One turn moves each row of this set onto another row. After a few examples, where does it send each row asked below?
femu: [ 46  46 -15  -4 -18   2 -16  16   4  19 -15  24  -7 -33 -33 -18   5  30
   7  -2 -11  18   1  -9  -3 -19]
Vati: [ 24  40   1 -16  25 -17 -24  20 -23  -5  21  32  -1   0   1  -8  50  -4
   5  31  17  -1  -2 -17 -15 -15]
ser: [ 15  21   0 -32  31   0 -29  36 -26  10  26  30   2 -11   3 -17  45   0
  29  41  35   9   8  -9  -6  -3]
Nebu: [  5 -22  -4  10  18  22 -31   2 -12 -17 -45  10 -37 -19  -9  -3 -14  19
  30 -10  15  14  30 -17  -2 -47]
Kuvos: [ 43  37 -14 -13  -8  16 -19  34   3  20 -20  26   1 -32 -27 -36  -8  37
  38   5  -3  30  11   4   2  -6]
zumap: [  0  -9  30   1  24  34 -45   1 -25   0 -32   8 -32 -20  -7  22  10  14
  15   9  20   2  36  -2 -17 -34]
dava: [ 10 -11  21  20  18  27 -35  11  -4 -36 -47   7 -16 -21   4   3   6   8
  28   2  10  23  30  -2 -14 -38]
gigap: [-12 -24   7  -8  21  27 -36  12 -14  -7 -41  16 -32 -32 -22   9 -19  16
  19  -2  29  14  22   2 -17 -28]
Feful: [ 42  35 -25 -25  -4  13 -17  27 -12  51  -1  10 -19 -30 -26 -18   8  35
  29   1  17  -2  26   1   8 -18]
megi: [ 17  36 -26 -46   1   4   3  13  -2  40 -15   2 -26 -33 -14  -8  -5  26
  26  13 -13 -10  15  19   4 -10]
nasu: [  7  35 -31 -22   8  -1 -22   5  10  50 -13  -4 -36 -22 -26   4   7  34
  31  20   3 -15  24   4  -9  -1]
gom: [ 10  -8   8  13  19  21 -38  13 -18 -37 -37   6 -18 -20   1   0 -10  20
  21   1  10  31  31  -9 -30 -41]
fonaf: [ 24  28 -10  -2  25 -19 -12  14   3 -20  -6  50  -3   5   2 -36  34  -5
  25  25  -1  12 -15 -25  12 -19]
nibup: [  1 -11  15  -2  20  24 -45   7 -35  -9 -23   4 -28 -21  -7  18  -3  21
  11   5  23  13  35 -10 -34 -37]
naz: [ 18  25 -10 -23   3   1  -7  11   3 -13 -16  26   5 -20   7 -35   1  17
  36  41 -42  35  -9  -4  -1   1]
puged: [ -4 -13  27   9  37  23 -34  10  -7 -36 -45  19 -22 -12   4   5  10   0
  30  12  20  13  27   5 -14 -31]
sape: [ 28  35  -9  -3   2  -8 -13  25  20 -13 -24  49   4 -23 -24 -36   3   9
  20  11  -8  30 -20  -5   2  -5]
somez: [ 11  34  -2 -38  25  -8 -20  23 -13  31   8  37 -17 -17 -26   4  32   2
   1  18  33 -16  -5   2  -8  -4]
nobe: [ -8  22 -21 -14  34 -16 -28  15   1  -4  15   4 -12  -2  13  -1  47   0
  35  52  12   3  10 -16 -22   2]
gamus: [ -1 -12  28   4  40  24 -38   0 -22 -14 -39  14 -32  -3   4  11  14   5
  26  13  22  -1  34  -4  -9 -36]
Divet: [  7  23 -25   6   2  -2 -23   8  30  -6 -25  18  -4 -19 -12 -29  -1  24
  43  35 -27  37  -2 -16  -9  10]
rak: [  0  11 -10 -33  21  -8  -7  10  -5 -18   3  28   1  -9  22 -27  25  -5
  36  54 -19  20 -10 -15   7  -1]
Novol: [ 32  22 -10  -5  13   3 -18  29   7  -6 -21  45   6 -12  -9 -56   3  19
  50  22  -8  36  -3 -11  16  -2]
Todig: [-12 -19  16  -1  40  17 -35  15 -14 -34 -40  23 -22 -14  -5  -2  -9   6
  30   9  26  18  19   3 -24 -26]
Dat: [-11  30 -23 -31  29 -10 -24  14  -1  33   8  -2 -28 -14 -11  12  32  13
  30  36  23 -20  19   2 -21   4]
saluk: [  8 -18  11  14  10  33 -33   3   0 -13 -54   9 -29 -27  -7   5  -4  14
  28  -4  11  17  30  -8   3 -41]
tuz: [  0  17 -16 -46  25  -8  -6  15 -20   4  21   9 -11 -11  21  -4  42  -5
  27  47   2  -4   6  -9   0 -13]
Rafe: [ -6 -22   8   2  40  16 -36  -1 -29 -18 -33  16 -39   0   1   2   2  12
  28   9  23   2  32 -18 -12 -43]
Nozap: [  0 -17  23   2  12  38 -38   4  -8   1 -45  12 -34 -33 -18  17  -5  14
  19   1  22  12  28   1  -8 -29]
Luro: [  7  28 -21 -56  15  -1  -5  20 -16  31  12  -2 -19 -29   0   7  23   8
  19  28   9 -15  17  13  -6  -8]
mobo: [ 30  36 -20 -27  -8   6  -3   6   4  15 -23  10 -11 -25  -9 -28 -13  34
  32  20 -41  17   9   6   6 -10]
Valuz: [ 28  20  -6  -8  26  -5 -26  26 -16 -12   9  38   7   4  13 -43  36   9
  44  41   5  27   4 -28   8 -12]
fer: [ 17  21 -15 -41  23   5 -19  32 -17  47  14  22 -20 -21 -17  -9  28  12
  30  17  41 -14  17   1  10  -9]
zir: [ 17  38 -31  -3 -11   4 -24   6  21  29 -25   0 -20 -28 -27 -15  -8  42
  34  19 -25  17  15  -7 -11   3]
sizin: [ -4  16 -24   3  24 -16 -22  10  19 -19  -6  18  -5   0  11 -24  31   3
  48  51 -11  25  -2 -28  -6   3]
nisez: [ 31  36 -20 -21   0  -3 -12   8  -5  49  -8  27 -29 -21 -36  -7  15  21
   9  -3  13 -19   5 -10  13 -20]

tuz goes to Luro
femu goes to sape
gamus goes to zumap
Where do these go?
Todig goes to Rafe
fer goes to Feful
nobe goes to Dat

One turn moves each row of this set onto another row. After a few examples, where does it send each row asked below?
fudem: [-30 -12  -6 -43  17 -30   5 -41  -1  11 -11 -41  14  17  17 -17  -8]
delog: [-23 -10 -55 -39  41  -1   9 -37   0  52  -2  -9  14   5  12  26 -28]
Tudu: [-38   1 -10  -9  51 -21  25 -28  13   6   0  37  15  18  43 -11 -23]
Dite: [-18  -9 -28   2  36 -20  28 -12  29  32  36   8  16  27 -28   0  -2]
Gasun: [-29   0  -1 -30  48 -19  48 -31  23  32  11  18  14  -4  -6  27 -23]
diluf: [  0  -4 -33 -35  40   1  46 -48  15  44  28  22  15   6  36   7 -35]
nezu: [ 23 -18 -22   2  16 -25  14 -13  42  17  39   9   6   9  23   5  -7]
dud: [-48 -16 -30 -30  59 -24  -2 -25 -10  13  -1   8 -15   0  14  21  -9]
Dezo: [-15 -21 -23 -47  24 -12  17 -36  28  -2  14  28 -25   1 -11  -2 -45]
Vuk: [  4 -42 -24 -17  -5 -18   7 -13  19  31  41 -17   0   3  38   0 -20]
Vod: [-34 -23 -45 -28  37   0  -7 -32  27  61   3   1   4  26  31   7 -26]
ninuk: [-28 -28 -25  -6  10  18  19 -15  26  19  40  -1 -19   8  -4 -13 -19]
kib: [-10   0 -25 -25  45   6  13 -39  17  13   7  27 -30   3 -11  11 -21]
sezan: [-19 -38 -21 -47  43 -33  23 -14 -12  36  24   7  34  16 -11   3 -41]
tivok: [-24 -41   2   3  27 -47  -4 -23  33  22  15  -4  -2  17   4  22  -4]
mup: [ 15   8 -27 -14  24 -32  17 -25  12  19  -3 -17  46  22   5  -3 -13]
sefel: [-14 -27 -39 -31  29  -5   4 -37 -32  32  20  15 -24  13  16  -4 -31]
nobam: [-32 -24 -42 -42  23 -21  35 -51  41  23  49  -5  -5  15  33 -17 -11]
miri: [-25 -10  -6 -26  57 -21  35 -37   4   4  28  38 -12  -1  37   1 -14]
pebu: [-16 -26 -10 -39  34 -12  35 -12  33  17  23  20  21  -7 -15  17 -48]
fube: [-32  -4 -57 -12  48 -16  14 -11   5 -11   8 -10  33   8   5  -5 -12]
dusur: [-19 -16 -77 -14  16 -21  20 -19  35  20  32  -4  13   3  20  12 -23]
geme: [-46 -12 -23 -41  55 -18  29 -42  10  -7  26 -12  15  20  20 -32  -1]
rodi: [-27 -10 -17 -30  38   7  30 -44  22  44  10  15  23  24  51 -18 -37]
zugak: [-17 -34 -33 -57  32 -32   4 -37 -17  16  15  17 -13  25  -7 -16 -40]
Guneg: [ -7  10  -4 -30  38 -39  14 -39  17  -6  -9 -17  19  22  -5 -13   3]
seve: [-37   2 -28 -16  18 -51  40 -35  -5  28  12  -1  22  33 -13 -14 -14]
Kaz: [-46 -12 -38  -8  49 -29 -11 -15  19  23  -8  24  -4  18  23  14 -14]
Raf: [ 14 -32 -21 -24  48 -32  -5 -51   0  -6  20  -4  10  36  20 -22 -12]
lol: [  1 -20  -1  13  16 -54  21 -32   4   6  15  16  21  26  25  -6 -23]
talez: [-17 -35 -16 -23  11 -29  17 -33  49  10   7 -24  24  -9  23  29 -33]
veg: [-23 -37   1 -28   8 -23   2 -28  26   8  30 -16 -29   4  35 -10  -2]
dimog: [-28 -21  11 -44   2 -39  33 -43  25  14  15 -26   5   4  33 -12 -13]
rugil: [ -8 -53 -16  -9  37 -33  -2 -11   0   5  24 -19  37   9  27  10 -22]
gebuv: [  4 -15 -19 -38  23 -27  14 -75  49  -2   2  -9  -2  17  16  -4 -24]
povo: [-33 -26 -14 -37  31 -30  38 -27 -27  53  22   6  20   6  20  12 -34]
tibef: [  8 -14  -7 -12   6  -4  18 -57   3  16  -4 -13  22  28  23 -24 -39]
Bar: [-17 -36  -4 -20  16   4  -9 -47  33  32  -3 -34  -1  20   2   3 -21]
Lan: [-49 -15 -27 -23  -9 -14  31 -39  -6  12  15  -9 -12  14  10 -29 -32]
Kinor: [ 24 -12 -40  -3  29 -19 -11 -10  13   9  15  -9  13  20   0   0  -3]

dusur goes to Dite
rugil goes to lol
Where do these go?
mup goes to Guneg
miri goes to sefel
Vod goes to pebu

